Rotation paths and how fast each direction turns (degrees each step)
Each turn is a multiple of 5 degrees from 10 to 175, or 0.
Each row of a path follows its step; steps can be skipped.
path 1
step 3: [29.1,16.2,-26.9,7.0,15.5,-22.4,-15.1,-28.7,35.8,22.6,-4.6,15.6,23.2,15.1,-23.3,12.8,-16.9,-12.2,0.7,15.0,50.3,25.3,31.1,-7.2,-2.9,-5.7,27.1,41.7,17.2,17.2,-1.1,28.3,-6.2,-68.1,-4.3,4.3,46.9,31.6,5.9,7.5,-3.0,29.8,3.6,-0.6,20.8,-6.0,31.5,21.7,-12.8,5.0,-13.9,20.5,9.6,-21.2,2.8,-12.4]
step 6: [11.0,27.9,11.2,-34.3,1.4,6.2,-22.7,-56.6,-43.4,11.7,49.8,-10.6,-26.5,10.3,-9.0,1.1,-2.3,-36.9,-19.5,-17.0,10.7,-6.2,28.9,25.4,17.6,-21.9,6.9,8.6,-30.5,24.9,-6.4,-13.2,-4.4,-35.2,14.9,28.4,-4.3,11.8,20.2,-28.8,7.1,-6.9,-21.6,-17.3,8.3,-15.4,29.9,33.3,-1.6,-12.5,21.3,13.9,-37.7,25.9,27.1,-2.8]
step 9: [14.4,28.9,11.8,3.1,37.6,40.5,7.8,-39.7,8.9,0.7,22.2,37.4,-24.0,15.7,16.1,-7.8,17.2,19.0,36.1,8.7,21.3,13.6,0.1,66.6,-9.5,13.8,29.8,7.3,1.8,30.3,-35.8,-3.7,39.5,-39.0,2.2,-12.7,8.4,12.5,-34.3,4.6,-7.5,-14.1,42.9,9.2,25.9,-18.2,-2.7,-1.4,7.1,8.4,7.2,-21.1,1.2,12.8,3.5,-6.6]
step 18: [11.3,11.4,26.5,-23.9,3.6,-3.2,-3.7,-55.3,-16.1,18.3,36.0,45.0,-6.6,6.7,19.0,-20.4,-18.8,-3.0,-40.1,2.2,9.7,45.2,-7.6,17.3,18.4,-18.9,3.8,2.5,-35.9,1.3,-39.4,-22.1,31.2,-48.0,3.9,4.2,-9.9,20.5,-0.4,-30.0,-11.3,-3.8,0.5,41.7,18.8,-0.3,42.5,-4.9,-4.6,14.2,0.8,22.4,-18.8,-19.9,12.9,-1.5]
step 19: [10.7,-5.3,-50.4,-3.0,17.3,-11.4,-31.5,-6.2,6.9,16.5,17.0,0.2,12.0,50.5,-50.1,8.0,-20.7,1.9,52.2,24.7,22.1,2.2,-9.2,16.8,17.6,24.3,-4.1,25.8,0.5,-15.6,-12.6,42.2,-19.4,-15.8,0.9,6.6,16.8,4.4,5.3,-5.4,-29.6,27.0,-15.0,16.7,-9.4,-39.8,7.7,5.5,28.8,-11.6,-3.4,12.4,-11.8,-52.0,9.4,-30.3]
step 23: [-6.1,34.3,-22.4,-7.5,13.4,-16.1,-44.3,7.3,12.0,47.7,-9.2,18.3,-5.0,17.6,-28.4,-16.1,-44.9,-25.2,10.5,21.6,3.5,13.7,9.3,-17.2,7.8,-12.3,-19.6,-5.6,-11.9,46.4,-14.7,7.7,18.2,-50.1,-1.2,4.3,-15.0,-0.6,-14.0,1.5,-21.8,22.1,44.8,53.1,5.3,-20.6,-4.2,-0.8,-26.9,3.4,22.8,2.4,-27.2,-18.7,-18.6,-25.7]
step 26: [24.4,14.3,12.1,25.6,-18.1,19.4,-26.2,-39.5,-9.9,27.6,60.2,-41.5,7.5,25.9,1.6,6.0,3.2,-26.8,23.5,5.2,21.5,-26.8,-9.7,-4.4,-11.8,-33.4,22.4,18.3,23.2,-5.9,-1.1,6.8,6.0,-42.7,-2.0,6.3,23.2,44.7,-5.3,-10.4,-12.8,18.1,-38.1,18.0,-1.3,-17.7,-0.7,6.9,-19.0,7.0,-8.3,31.6,-29.6,4.6,-39.7,-18.1]
step 27: [20.0,2.4,13.0,9.4,26.3,-6.2,-7.4,-54.0,-38.6,49.2,-26.0,18.0,-14.7,-20.2,2.8,-36.4,0.2,6.5,9.4,-18.9,12.5,3.6,-22.7,-11.4,9.2,-2.9,21.3,-19.5,-18.1,23.5,-21.8,22.6,13.8,-18.3,23.3,20.1,-36.2,-26.1,22.7,-20.1,-6.0,28.6,13.5,27.1,1.8,-24.9,18.8,16.4,13.2,-22.5,14.8,-20.5,-3.1,-32.4,21.3,-53.6]
step 28: [4.0,4.6,-33.6,21.9,18.4,-13.3,-6.0,-15.5,10.5,10.7,-11.1,6.7,-19.1,33.5,-45.6,2.6,-23.8,8.9,33.8,-16.6,17.9,2.8,51.1,13.5,31.0,2.1,-17.0,2.2,-14.4,8.5,-35.8,18.7,21.1,-10.4,-12.0,-13.0,-1.7,-7.8,-39.6,5.5,0.1,-13.2,7.7,-26.9,46.8,-17.3,-18.6,45.5,-0.2,27.7,-25.3,37.8,-39.8,-23.7,-12.0,0.6]
Speeds:
[3.1,-2.8,-8.4,-3.7,6.4,-13.7,-6.4,1.2,-9.7,13.4,-1.4,3.3,6.4,-8.7,6.6,7.4,-8.8,-2.6,-3.7,-3.2,-8.2,-4.7,0.2,-4.1,-1.9,1.5,-2.8,2.8,-5.0,-4.8,3.3,7.1,-3.1,-8.4,16.6,0.0,5.1,6.8,-0.8,1.8,-4.6,10.0,2.3,4.7,0.1,-1.3,-1.4,-3.0,11.1,-4.2,-2.7,9.4,0.8,6.9,1.4,-4.6] : 90
[7.1,3.8,-2.1,4.7,2.9,5.7,0.9,5.3,-5.5,10.2,9.0,3.0,-0.9,5.2,9.1,-6.1,8.0,6.8,13.1,13.4,2.5,5.0,-3.6,10.2,1.3,-4.2,-7.0,-5.9,2.0,-9.6,6.5,4.7,-11.1,6.4,-1.1,4.9,3.0,-2.7,1.5,-5.0,3.2,-1.6,3.7,-8.7,-1.6,-5.4,0.3,-5.8,8.3,-6.9,1.8,-5.2,-3.3,10.0,-0.8,-7.6] : 145
[-11.1,7.1,5.1,-1.7,-9.1,5.9,3.5,-2.5,4.7,5.5,8.9,9.8,-9.9,1.0,-2.7,-4.6,-7.1,3.1,6.5,1.2,-0.4,-3.9,7.4,0.6,-0.3,0.4,-8.2,1.5,1.0,12.1,1.3,-2.8,-0.1,-11.3,8.6,-2.4,8.5,-8.9,6.9,6.2,-2.1,8.1,-2.6,-8.1,-4.6,2.9,-7.2,-2.2,-5.1,5.0,-12.1,2.2,2.4,11.9,-0.7,1.9] : 130
[-1.7,2.8,-1.1,-6.6,-4.5,-0.2,1.1,-6.4,3.8,-2.7,-7.7,1.7,-9.9,-2.7,1.5,-6.8,10.7,5.1,-6.9,0.0,0.4,-5.0,-7.6,5.1,3.7,1.9,-5.5,-6.6,6.2,-3.6,-3.4,-2.3,-1.2,2.3,3.5,-7.1,14.1,10.6,-0.5,-3.3,-1.0,0.1,-3.2,3.8,6.9,-2.2,-7.1,3.6,9.7,5.8,-14.5,-0.7,-5.1,-13.4,0.8,-15.2] : 40
[13.0,-1.7,0.0,4.0,13.1,0.4,5.0,3.7,1.1,10.3,3.0,-4.1,-2.0,-2.4,-5.5,9.8,11.1,11.0,0.2,5.4,8.8,3.4,0.5,-2.0,-1.9,5.1,8.8,4.4,-6.7,2.7,5.8,-3.8,8.5,0.6,-3.0,-5.8,9.2,-0.5,-7.3,-0.6,2.0,2.4,3.0,-1.7,-4.4,5.7,0.0,-4.1,-2.2,13.4,-10.6,9.3,2.6,-1.6,-10.4,3.7] : 175
[-5.3,-0.9,7.9,-2.3,-2.5,4.8,-4.4,5.2,-2.1,0.8,-1.3,-8.9,9.9,-13.5,-3.4,2.3,1.3,2.4,0.5,-1.2,11.0,6.0,-1.2,-4.8,10.8,-0.2,-2.8,2.3,10.6,1.2,-7.7,-2.2,-13.1,-3.6,-1.3,2.4,3.5,12.4,-1.2,5.6,12.8,8.9,-3.4,-6.3,2.3,5.2,4.8,7.6,7.1,6.3,3.4,-4.7,6.7,8.0,-4.7,2.5] : 80
